grid =
[[147 110 117 118 124 126 134 136 125 141]
 [137 136 126 120 140 148 117 122 112 113]
 [136 140 137 126 127 112 149 120 131 112]
 [120 124 128 112 141 124 149 133 119 136]
 [144 121 118 123 138 123 116 120 149 142]
 [126 122 122 137 131 138 135 111 107 138]
 [115 128 131 152 130 118 110 140 117 133]
 [150 116 145 138 135 113 135 139 109 111]
 [131 122 141 114 123 136 110 138 135 127]
 [127 144 112 121 115 129 137 149 124 117]
 [134 125 119 123 139 120 123 136 124 137]]
The smallest entry in the last column?
A: 111
The entry directly below the largest entry is 138
The second smallest entry: 109
The entry directly above the smallest entry is 149
The largest entry in the first row?
A: 147
The entry just left of 109?
A: 139
The largest entry in the first column is 150
The fifth entry, reading row by row: 124
The smallest entry in the first row?
A: 110
The entry directly above the largest entry -> 137
The bottom-left entry: 134
The entry just right of the largest entry -> 130
The entry directly above 148?
A: 126
The entry just left of the smallest entry -> 111
The last entry, reading row by row -> 137
The smallest entry?
A: 107
The 3rd entry in reading order?
A: 117
The smallest entry in the last row: 119
The first entry of the largest entry's row is 115
The last entry of the largest entry's row -> 133
The entry in the top-right corner?
A: 141
The entry directly below the smallest entry: 117
The last entry of the smallest entry's row -> 138
The entry just left of the largest entry?
A: 131
The top entry of the column that holds the smallest entry?
A: 125
The bottom entry of the column that holds the largest entry: 123
The entry just left of 130?
A: 152
